Here are some rows, each followed by its group. Rows of different groups can look alike.
(1.32 1.34 1.36 1.83 0.82 -0.33 0.11 0.81) 0
(-0.86 -1.04 -0.93 -1.18 -0.88 -0.74 -1.15 -0.88) 1
(-0.34 -0.43 -0.87 -0.70 -0.69 -0.78 -0.65 -0.90) 1
(0.16 0.33 1.00 1.12 1.42 1.36 0.79 0.69) 2
(0.66 0.82 0.42 0.15 -0.01 0.49 1.25 0.77) 2
(-2.28 -2.30 -0.87 -1.65 -0.42 0.06 -1.79 -0.92) 2
(-0.56 -0.42 -0.30 -0.36 0.06 0.78 0.46 -0.08) 2
(-1.62 -1.63 -1.62 -1.27 -0.56 -0.54 -1.75 -2.26) 2
(-0.04 0.11 0.17 -0.48 -0.31 0.36 0.54 0.60) 2
(-0.47 -0.68 -1.25 -1.23 -1.34 -0.92 -0.72 -0.82) 1
(-1.69 -1.74 -1.15 -1.35 -0.47 -0.28 -1.71 -1.41) 2
(1.82 1.75 1.29 1.50 -0.04 -0.82 0.76 1.48) 0
(1.41 1.40 2.15 2.36 1.36 0.25 0.54 1.74) 0
(-0.43 -0.69 -0.39 -0.40 -0.71 -1.50 -1.92 -0.47) 0
(0.34 0.04 0.01 -0.52 -0.66 -0.33 0.43 0.99) 1
(-1.32 -1.31 -0.91 -0.97 0.10 0.21 -1.15 -1.28) 2
(1.32 1.21 1.03 1.94 1.18 0.33 1.09 0.80) 1
(1.04 0.89 0.06 0.28 -0.52 -0.36 1.13 1.02) 1
(-0.56 -0.54 -0.20 -0.40 0.22 0.70 0.23 0.16) 2
(-0.36 -0.18 -0.12 -0.04 0.42 1.00 0.55 -0.09) 2
(0.75 0.59 0.32 0.45 -0.05 -0.14 0.76 0.92) 1
(0.26 0.52 -0.39 -0.54 -0.60 0.26 0.97 -0.04) 2
(-0.24 -0.32 -0.58 -0.44 -0.38 -0.32 -0.50 -0.64) 1
(0.58 0.40 -0.72 -0.84 -1.31 -1.37 -0.15 -0.36) 0
(0.36 0.53 0.58 0.20 0.37 1.01 1.27 0.97) 2
(-1.72 -1.71 -0.99 -1.62 -0.60 -0.12 -1.55 -1.08) 2
(1.12 1.20 0.37 1.11 0.51 -0.23 0.63 -0.15) 0
(-0.93 -0.80 -0.62 -0.82 0.00 0.53 -0.19 -0.66) 2
(-0.86 -0.76 -0.15 -0.59 0.21 0.63 -0.21 0.10) 2
(-1.55 -1.45 -1.26 -2.02 -0.79 0.60 -0.26 -0.77) 2
(1.09 0.98 0.56 0.19 -0.90 -0.95 0.39 1.13) 0
(-0.78 -0.58 -0.70 -0.06 0.84 0.67 -0.37 -1.72) 2
Which group is nearest to each row below, going by the distance to the group's nearest row?
(1.16 1.18 0.27 0.25 -0.87 -1.12 0.40 0.31) -> 0
(-1.35 -1.28 -1.63 -1.38 -0.75 -0.37 -1.23 -1.99) -> 2
(1.06 0.94 0.64 0.43 -0.64 -0.92 0.18 0.91) -> 0
Which group is second nearest to each row below, going by the average distance to the group's rows?
(0.01 -0.09 0.19 0.90 0.49 -0.91 -1.36 -0.55) -> 0
(-1.27 -1.52 -1.19 -1.45 -1.31 -1.56 -2.45 -1.43) -> 1
(0.86 0.67 -0.02 0.14 -0.57 -0.38 0.99 0.94) -> 0
(-0.09 0.02 0.16 -0.50 -0.29 0.42 0.52 0.73) -> 2
(0.67 0.56 1.29 1.60 1.13 -0.08 -0.37 0.65) -> 1
(-2.76 -2.77 -1.44 -2.40 -0.76 -0.02 -2.68 -1.78) -> 1
(-0.12 -0.29 -0.84 -0.54 -0.99 -1.58 -1.12 -0.91) -> 2
(-0.46 -0.80 -0.57 -0.46 -0.55 -0.90 -1.09 -0.50) -> 2
(1.09 0.99 1.14 1.53 0.89 -0.33 0.03 0.81) -> 1
(1.89 2.08 1.15 1.79 0.75 -0.14 1.23 0.56) -> 1
(0.81 0.58 -0.46 -0.24 -0.97 -0.84 0.65 0.21) -> 0
